Each path below is one point turned by a fixed rotation once a step. After each direction that follows a path, write how fast that rotation turns it, in deg/step (0 if it stays still).
Each turn is a multiple of 5 degrees from 10 to 175, or 0.
Each row of a path follows its step; steps can be skipped.
Path 1:
step 1: [ -5   7   2  -3   2  -4   1   2   4 -10   5  -1   0   4   1   6   3  -6
  -7  -5  -7  15 -10   9   5  11  -4  -6   6  -4   2  -8  10  -6   4 -23
  -3   2  13  -9 -14   8   1   1   5  10   0   5   1   2  -5 -10   7   2
  13   6   1   5  -1  12   8   3  15  -3  -3   3]
step 4: [ 10   2   8  11   7  -1  -5   1  -7   3  -7  -2  -3   2   4 -18   3   6
 -10  -6   0   5   8  16   6   5   0  12   9   0   3   1   6   4  -3   3
  -7   0  10   0  -1   3  -5  -4   5  14   0  -1   1  -8   1   3   4  -3
   6   1  -7  -1   9   4   2  24  -7  19   6   4]
step 6: [ -1 -11   8   5  -8 -10  -6  -4   1  14  -4  -1   3   5   4   2   7   1
   0   8  -4  -5   5   3  -3  11   4 -11  -9  -5 -10  16  10 -10  -7   1
  -5   1   1   4  -6  -9   0  -9   2 -10   2   8   1  -7  -5  -3  -8  17
   5   7  -7  -1 -21   2   2   0   7   8  -2   0]
step 7: [  4  -6  10 -10  -9  -6 -13   9  -8   8   3   2   1   7   1   0  -5   5
  -4 -10 -12  10   8  13   9   7  -4   2   5  -4 -13   9  10 -17 -11  -6
   2 -13  -2   1  -5  -6   6  -3  -8   6   5   7  -9  -2  10   0  -6   0
   4   2  -9   3  -1   4   1 -12   4  -1   6   6]
step 9: [  3  -5 -17  -3  -3   2  -6  -4  -5  -9  -1  -2 -10  14  -1 -12  11   8
  15  10   2   6  -4  -9  12  14   9   2   5   3  -1 -12   3   4  -1 -10
   3  -3   7   9   2   5 -12   4  -1  -3   4   6  -6   0  -8 -12   4   6
  -1   2  -4   1 -14   0   7  -1  11   5  -6   7]
step 11: [  6   7  11  -5  -4  -4 -10   7   4   3  -5   3  -7  -8  12  -9   1   2
  13  -3   6  11   9   1 -10   7  -3  10  11 -18   0  -4  12  -6   2   5
  -2  10   9  -2  -5  -2  11   3  -4  17  -2   7  -3   2  -3  -6  -5  -1
   5  -6  -1 -10   1   7  -3  11  -5  -6  -7  -9]
step 12: [  1   7   5  -6   9   6 -12  -5  -1  -4 -16  -6 -21  -1  -1   3   6   7
  -6   2   0   4  11   4  -2   4  15  11  -9  -2  -3   3   6   0   1  -2
  -7  18   9   6  -5  -1  13  -9  -5  -3  -6   4  -3  -5  -5  -9  -2  12
  -1   1  -5  -4   7   7   3   0  -2   5  -8 -11]
step 13: [  7  -1   4   2   9  -8 -13  -6  -5 -11  -3  -7   0  -2  -6  -6  14   0
 -10  -5   2   0  -1   5 -11   2  13   2  -4   8 -11   7  -4  -6  -4 -13
   5  -5  -8  14 -13   9  11  -7  -7  -1  -7  16   1  -6   7  -1   7   9
   1  -7  -4   1  -6   2   0   2  11   9  -6   2]
step 14: [  7   3   8   1   5   2  -7  -3   4  18   8   0   8  -4  12  -7   1  -2
   0  -9  19   3  -3  12   6  10  10  -6   3  -4 -10   0   0  -5   0 -19
  -6  -4 -13   3 -14  -9   2  -5  -5   1  -5   5  -4  -4   7  -2   1  -5
   1   3   7   0  -3  -4  -1   5   5   7  -4  15]
Speeds:
[-3  2 -3 -2  1  1  1  1  1  2  1 -3  1 -1  2 -1  2 -2  1 -2 -2 -2 -2  2
 -1  1  1  4  3  0 -4 -2  0  3 -3  0  0 -1  1 -5  0 -1 -1 -2  1 -2 -4  2
  2  0  4 -1  0  1  2  0 -4  0 -3  1  0 -1 -3  0  0 -3]
0
Path 2:
step 1: [ -7   5  -5  -2  -5  -7 -13  -1   0  -1  -1 -11   5  21   5  -9   1  -1
  -2   5 -10   0 -15  -7 -10   3  -1  -2   3   0  -5   0  -5  -1  12  16
 -18  -2  -8   4   0  -3  -2   6   1 -13   1  -8  10 -13  11  -2  -9   3
  -6  -3  -6  -3  -5  14  -3 -14   9 -11 -10 -10]
step 3: [ -5   7   3  -5   0  -7  -2  12   7   9   4 -11  15  11  -1   2   8   4
  -8  -5  -6  -6 -14  -1  -8   5   7   2  12   7   4   0   0   1   5   3
   6   2  -6   1  19   1  -6   0  -1  -4  11 -16   7   3  13 -19  -4  -6
   2   8   9   1   7   4   4   2  18  -1  18   2]
step 4: [ -3   3 -13  -6   0   9 -19 -16   1   1   0  -3   0 -13  -4 -19  -4  -6
  -6  -2   3   6   5   0   2   0   4 -10 -11  -9  -8  -9  -5  17  -5   7
  -1  -9   8  -6  10   9 -10   0   0  -2   0  -8 -14   2  12  -7   2  -3
 -15   7  -5  -8   4  -7   4  -3  13  -4  -2  -3]
step 6: [ -7   8   2  -3  13  -5   0  -7  10 -17  -6  -7   5   5  -3 -17  14 -10
   4   7   4  12   3 -11 -12   8  11  12  -9   4   3  -2 -15   2  -7   4
  -3  -2  -7 -10   0   3 -14   4   0  -2  -6   0  -6   5   9   5  13  -9
  -3   6   6 -11  -5   1 -11   3  10  -8   3   1]
step 8: [-15   1  -1  -6  16  11  -9   3   4   1  -7  -8  -8   4  16   2  -4   2
  10  19 -11   3   3   0 -13  18  -5   5   2   4   1  -5   4  -1 -10   1
  -5  -9 -15  -2   8  -3 -13  12  11   1  -2  -2  -1  -9  10   1   3   5
  -4   0   2  12   9   4 -10  -2  10   2   4  -1]
step 9: [  5  15   2  13   8 -19   2   2   9   7  -5  -7  -7  10  -7   8  -3  -2
   0 -12   2  -4   9  10   2   0  -1 -11  -8  -5   5   0  -2  10  -7   2
 -11  -4  -9  -3  -2  -3  -7  -9  -2  -3  10   3   1  -4   8   3  -9  -6
 -13  -3   3  -1  -9  -7   6  -7  29  -4   1  -9]
step 10: [-14   8  -9  -9   1   1 -15   4   3   4  -2  -6   3   7   9  -4   7  -2
   8   0   5  12 -11  -9  -2   0   0  -6   4 -12  -4   1  -5  -1   6 -13
  -3 -11  -8   2  10   4   6   1   0   6   6  -1  -8 -16   9 -18 -12 -13
   1  -8   5  16   3   9 -11  -6   0 -13   0   1]
step 11: [  3  -4   3   5   4  -8 -12  -3  -8   8   5  -2   6   5  -1   4  -8  -5
  -1  10  11  -4   5   4 -13 -13   9  -6 -12   8  -6  -6   6   9  -8   0
  -5  -8  -4  -7  14  -8  -9  -1 -10   2  -2 -17   9  -1   3   8  -6 -11
 -18   6   0 -12  -3  22  -3  -2  10  -4   2  -2]
step 12: [ -6   8  -6   0 -13  -2  -9 -14  13  10   5  -9   4  13   8   8   8  -3
 -11  -7   2  -3  -4  -2  -5  -7   7  15  -6  -5   0  12 -10  -5  -1   8
  -7  -8   1  -2   8   4   5  10   1  -7   1   5  -7   8  19 -16  -2  -4
   6   0 -11   8   6   5  -5  10  14   3   0  -3]
Speeds:
[ 1  0  2  4 -2 -2  1  2  0  1 -3 -1  1 -2  2  1  0 -2  1 -2 -3 -1 -2  2
 -4 -3 -2  2  1 -3 -3  3  0  0  2 -4 -1  1 -1  1  0  0  2  0 -2  1  0  2
  0  0  0 -2  3  0 -6  4  0  0  0 -1  1  1  1  3 -1  2]
160
[-3 -2  0  4 -1  1  1  3  6  0  2  1 -2  1  0  0 -2 -1  3  2 -4  1  0  2
  1  0 -1 -1  0 -1  0  2 -1  1  3  1 -2  0 -1  2 -2 -2 -5 -2  1  0  0 -2
  1  1 -2  1 -3 -3  1 -1  3  2  0  0 -1 -3  0  0 -3 -2]
45
Path 3:
step 0: [ -9  -6  -7  -5  -2   3  -9  -5   6  19   3   9  21   5   3  11   9   2
  -5  -4 -14  -1 -10   6  -8   9  -3  -6   2   4  -4   7 -11  -5  13   6
  11   7 -13   4  -8   0   2  -1   9  -8   4  -1  10  -1   7   3  -7  -2
  -2   2  18   5   1   3   2  -9   2   2   4  -8]
step 1: [ 12  -8  -1  -7   2  13 -12   6   3   3  -8   4  16  12  -2   6  -5   3
  -1  -4  -9  15  -9   4  -5   7  -3   7   6  -5   1  -6 -10 -21  10   1
  -1 -13   7  -5   7   7  -2 -14  -9   2   0  -7  -5  -7  -4  10   1  -3
  10   4   3   7   2  -2  13  -1   4   5   0   7]
step 3: [  5  -4  -9  -9  10  -4  10   3  -5   5   5  -7   3  -1  -3   4   2   8
  -9  -3 -13  -6  -6  -2  14  -1 -11  -2 -15  17  -1  -8   3   7  -5   2
  -1  -3  -6   4   2   5   5   0   5  -8  12  -1  -7  -5  10  -1   3   2
  13  -9  -8  -2  13   0  -4   9   0   6  24  -9]
step 5: [  4   2  -5   6 -10  -1  -3  13  -1  -2   0  13   1   8   3 -16   7  -4
   3  -1 -13   0  -4  11  12  11   4   6   4  -3  -1   6   0 -15  11  -6
  -1   4  -4  -9   1  -4   9  -7   2 -10   9  13  -3  19  -5  -4   0  -4
   8  15   9   3  -7  10   1  -4   5  -3  11   1]
step 8: [-12   4 -13   2   8   7  -4  12  12   5  12  -2  18  -7   2   1  -2   1
  -7   0  -7  -5  -9  11   0   3  -5  -8   2   6   3   1   1  -7   8  -4
  -2   5   0  -3   3  -9  11   7 -11 -11   7 -10  -1  -7  16   9  -4  12
   0   4 -13  -2 -11   8  -4   1   8   5  -3 -11]
step 11: [  2  -2  11 -14   7   0   7   6  15   0   8   5  -3  -5   5  -3   2  10
 -16   3 -10  -3  -1   3   7   2  -5 -18  -2  -5   0   5   7  12  -3   3
  11   6  -6   0   2   6   2  -2   4 -12   6   5   8  -6 -16   6  12   9
   1  -6  -8   5  15   2   7  -3  -9  12   1  -5]
step 12: [  1  -8  -3 -18   1   2  -1   1  -1  -6  -3   3   7   0   3  10   3   9
 -15  -7 -17  -8   4  -6  -3   4 -15  -5  -4   0  -4   2  -1 -13   8 -14
   5  -5  -4  -6   9  -3   2  -2   2   5   1   0  -3   3  -7  -3   7  16
  -9  -2   0 -19  10  13 -10  -5   5  -7   6 -11]
step 13: [  2   6  -1   1   3   2  -5  15  -8  12   6   8  -2  -3   6   0  -1   1
   5  -4 -10   1  14   1  -9  16 -14  -9   7 -13  -6   0  -8  -3  13 -12
 -17  -4   5  -8   8   5   1  -6 -15  -8   6   0  -8  14   4  -9   2   8
   3  -3  -2   4  -9   2   0  -2   1 -11  -1  -1]
step 14: [ 14  12  10   2 -15   4  13   8 -12   9   2   8  -8   0  -2   0  -7  -9
  -4   4  -3  -7  12  -1  21   4  -8   6   3   8  -2   0  -4 -11   2   1
 -15   1  -2   1   0  -9   4  -2 -13 -15  -2   4   1   6  -1  -6   3   3
   0  -2   2  -1   8   0  13   6  -6  15   0   3]
Speeds:
[-2  2 -1  0  0  0  2  0  4  1  0  2  4  0  0 -1  0  1  0 -1  3 -1  1  2
  4 -1 -1  0 -1  3  2  5  2  0 -2 -1  4  2  3  0  0 -3  3 -3 -1  2  1  2
  2  4  0  0  1  1 -2 -1  0 -1 -1  0  3  4 -2  1  1  0]
120
[ 1  1  0 -3  1  0 -1  0  4  0  3 -2  4 -1 -3  3  0  0  0 -1  2  3 -3  0
 -4  3  2 -2 -1  0  0 -3  4 -2 -2  0 -2  2 -3  1 -1  2 -1 -3  0  1 -1  2
  4 -2  0  2  1 -1  0 -2  2 -4 -2  0  2 -1 -1  1 -1  2]
40
[ 0  0  3  3 -3 -1  2  2  0  4  0 -4 -1  1  2 -4  2  0  3  0 -3  3 -4 -1
  4  1  1  0  1  2  0  2 -3  1 -4  1 -1  1 -2  0 -3  0  0  1 -1 -2  0 -1
  0  1  0  0  0 -3 -4  0  4 -1 -2  1  0 -1  0  0  0 -1]
70
[-5  0 -2  1  1 -1 -3 -2 -1 -1  3  0  0  2  3  0 -1  1 -4 -2 -3  0 -2  0
 -2 -2 -2 -2  1  3 -1  2  1 -2 -3  4 -1 -1  1  0 -1 -2 -3  3  1  0  1  4
  1 -2 -1  3  0  2 -2 -4  0  0  2 -1 -3  0  1  1  1 -1]
90
